128 stands for zero in the data rows.
Each pair is two rows. How far apart are they, by a hidden measure? 0 means very close, and 40 very far. Two or three weighted sums of its numbers give each row a place; it is the straight-line distance between the places.
128 179 178 74 102 112 147 52 170 113
159 80 171 91 115 185 136 86 126 135 -> 18
159 115 145 161 155 125 175 131 143 119
92 138 118 91 125 100 141 112 190 85 -> 21
166 98 151 148 97 165 157 148 107 135
88 143 132 93 124 105 156 170 175 101 -> 19
87 169 98 109 117 121 99 116 156 137
136 81 104 141 152 171 134 156 137 116 -> 25
131 110 95 80 142 187 70 117 69 104
159 191 153 170 155 135 163 112 181 149 -> 9
89 128 119 93 121 161 170 129 135 146
172 206 168 158 100 101 219 126 167 148 -> 7
96 122 133 143 170 120 125 83 136 123
179 133 173 174 112 132 177 108 144 89 -> 19
101 138 138 133 101 103 137 124 112 97
127 105 90 101 124 89 131 192 138 149 -> 18
134 123 101 110 137 147 146 131 84 109
72 80 137 121 118 168 78 118 125 91 -> 19
116 150 138 103 103 134 152 92 209 107
72 153 84 149 134 162 144 206 137 109 -> 31
119 144 184 124 111 120 158 100 171 113
143 106 99 101 148 173 95 123 126 151 -> 16
91 139 108 84 142 108 150 130 77 108
116 97 107 131 169 126 112 152 138 117 -> 12
138 100 57 94 152 138 67 193 114 129
173 179 155 129 137 153 126 113 97 158 -> 12
171 118 154 175 164 134 151 66 145 80
138 148 121 186 88 147 188 136 171 160 -> 19
107 118 136 132 95 88 172 131 113 130
104 108 138 168 114 147 158 117 102 121 -> 19
139 122 112 173 132 129 167 163 122 75
103 117 125 84 112 111 142 162 109 150 -> 34
101 142 114 74 135 170 118 99 118 104
125 90 99 149 90 124 86 181 142 165 -> 13
126 108 172 124 123 161 152 129 113 179
134 121 79 107 159 121 107 133 74 172 -> 22
137 144 114 140 100 129 141 160 138 161
106 167 135 122 121 135 175 167 99 144 -> 3
116 85 97 123 91 169 124 131 170 103
185 121 165 132 93 122 135 145 145 160 -> 7
189 115 129 105 93 166 92 108 129 143
135 61 91 106 161 119 72 185 105 130 -> 12
91 73 126 78 101 122 76 84 118 83
81 86 115 142 120 142 91 163 146 176 -> 19
161 190 179 164 107 156 158 105 184 82
120 113 117 151 179 165 136 127 134 113 -> 14
76 69 109 97 153 101 136 147 102 138
160 137 146 97 132 190 136 135 178 123 -> 27
118 137 127 123 118 99 120 142 115 106
105 97 72 121 128 144 108 183 125 127 -> 11
105 128 119 134 114 115 121 114 97 162
181 162 150 148 138 143 166 110 112 166 -> 13
172 154 143 123 137 150 139 97 160 74
112 64 109 153 123 145 78 119 56 115 -> 8
178 101 108 180 113 137 156 106 110 111
156 159 100 81 118 122 128 170 126 128 -> 16
156 159 128 137 138 82 71 93 100 157
133 106 124 163 156 108 125 144 124 127 -> 14
158 161 152 142 106 91 137 123 122 103
120 106 94 84 97 123 99 122 154 106 -> 11
112 98 123 128 89 157 121 131 131 135
118 155 105 124 88 111 157 119 135 170 -> 21
59 97 76 104 153 134 138 195 112 168
137 139 116 108 169 101 111 117 111 164 -> 7
146 73 98 127 104 107 114 149 133 104
113 146 155 163 103 94 107 74 99 91 -> 9
186 109 117 117 103 101 194 92 133 128
141 160 124 131 149 136 187 125 116 114 -> 16
152 139 149 107 126 130 163 63 86 86
71 80 97 163 128 76 98 124 112 80 -> 11
98 153 108 100 155 144 129 160 146 131
182 185 143 86 142 171 139 131 166 158 -> 7
157 200 161 124 126 108 200 124 165 93
172 130 124 167 94 93 163 150 127 109 -> 9
40 78 88 120 141 136 124 149 111 174
148 130 114 84 89 163 159 171 96 144 -> 15
144 131 150 137 126 70 120 139 110 104
184 162 151 131 173 130 115 76 156 146 -> 2
181 150 134 146 113 106 135 148 126 144
100 125 90 76 166 149 128 163 102 125 -> 3
194 144 178 144 127 64 197 74 147 98
161 101 173 170 119 88 165 115 171 77 -> 12
142 100 122 74 131 183 122 128 113 140
135 134 161 151 131 184 141 108 75 170 -> 9
115 79 90 137 65 148 67 192 126 173
117 89 110 127 148 121 113 109 120 109 -> 5
121 155 132 144 136 182 96 136 142 111
149 131 110 144 158 104 102 143 96 94 -> 12
127 110 139 135 94 113 146 172 175 121
108 154 142 121 114 137 127 132 132 89 -> 9
89 142 95 157 97 158 152 136 164 146
115 111 119 109 125 190 72 117 61 163 -> 11
150 160 146 177 164 131 151 127 144 112
109 132 174 174 132 122 173 70 118 145 -> 19
99 146 127 140 160 173 122 112 127 125
181 173 178 169 103 153 120 79 139 97 -> 14
144 131 152 114 91 98 111 119 108 95
170 149 147 145 147 140 113 96 107 99 -> 16
130 160 144 175 158 144 151 164 105 115
117 122 65 147 105 80 92 125 100 161 -> 35
148 154 130 162 147 139 133 94 89 151
148 128 102 154 97 146 159 126 120 140 -> 2
105 89 106 122 118 158 90 126 126 99
86 114 103 150 119 183 145 140 133 164 -> 12
166 188 171 149 130 139 147 103 144 141
172 157 155 119 142 87 124 104 122 145 -> 14
93 91 117 100 143 157 167 174 146 114
42 128 50 140 92 87 94 186 126 120 -> 20
92 137 32 103 112 133 142 194 77 126
101 96 123 116 108 160 88 166 60 150 -> 24
132 120 126 162 131 119 166 182 103 137
119 114 165 171 124 115 111 113 93 124 -> 15
171 161 137 116 80 160 173 129 87 155
173 109 158 120 183 169 114 150 103 137 -> 15
96 88 135 103 142 126 88 91 66 176
120 92 156 164 123 126 110 92 110 137 -> 16
129 151 81 127 94 57 96 148 161 131
101 117 106 132 119 125 80 120 137 130 -> 16
148 115 105 129 97 118 99 163 158 148
149 109 124 101 149 72 163 65 150 94 -> 13
136 109 137 130 163 125 85 135 122 141
101 128 151 148 114 135 113 129 176 160 -> 7
159 139 138 84 140 153 101 91 180 151
179 125 143 147 166 91 179 76 133 108 -> 12
138 162 135 141 121 131 125 86 128 131
165 133 183 144 162 86 116 89 173 121 -> 9
80 131 48 79 93 157 137 130 124 143
140 158 148 74 141 154 113 139 100 104 -> 27
66 112 81 146 140 79 81 192 135 133
147 86 145 166 83 132 92 102 99 83 -> 30
110 172 137 113 167 154 136 110 127 125
138 150 147 160 112 115 129 141 121 92 -> 8
114 66 149 159 166 133 161 114 119 130
170 144 139 130 101 147 175 110 173 139 -> 4
112 144 124 127 106 135 108 120 150 115
163 118 135 126 95 91 152 76 125 113 -> 10
94 135 110 140 121 190 83 141 106 159
179 121 147 113 113 64 133 76 161 171 -> 34
116 107 115 80 138 107 117 145 103 167
132 102 146 136 117 117 103 98 130 157 -> 12
150 156 134 105 114 136 96 124 133 160
141 70 100 124 83 165 68 166 122 91 -> 20
77 154 138 122 120 129 99 164 102 134
105 74 87 154 121 152 69 198 120 111 -> 16
65 115 105 156 132 87 137 179 104 103
141 95 125 159 169 113 125 170 82 114 -> 12
81 114 83 118 154 118 102 193 103 117
149 191 145 81 108 110 182 82 175 93 -> 21
135 159 156 182 118 68 159 109 148 123
125 110 118 74 160 148 78 126 143 98 -> 12
137 177 159 152 140 164 113 125 148 116
152 154 176 76 140 128 78 135 151 107 -> 18
77 102 111 83 158 185 147 137 124 154
106 64 60 88 139 141 116 130 130 157 -> 13
88 94 137 87 162 136 135 138 166 137
155 124 126 141 117 140 117 125 117 101 -> 21
141 158 104 143 152 116 127 163 101 95
90 87 111 158 144 184 70 160 143 149 -> 10
130 88 107 117 86 146 66 142 68 117
144 113 88 106 135 175 90 118 120 127 -> 5
99 161 108 168 165 123 94 159 153 72
117 114 146 131 147 126 92 96 133 165 -> 28
106 187 146 107 85 116 163 60 173 114
147 137 170 147 141 132 124 85 197 147 -> 12
124 94 100 67 171 162 61 151 94 169
159 108 111 83 131 97 140 129 146 110 -> 5
139 97 123 89 139 150 96 142 107 165
112 112 116 116 101 125 88 160 153 79 -> 12
151 176 158 179 119 91 162 74 135 148
81 81 93 105 85 110 131 142 119 124 -> 8
84 123 100 160 103 105 110 115 137 81
126 140 128 128 135 136 96 126 89 160 -> 3
125 111 132 181 154 93 149 147 120 86
132 137 146 143 133 108 168 85 164 160 -> 24
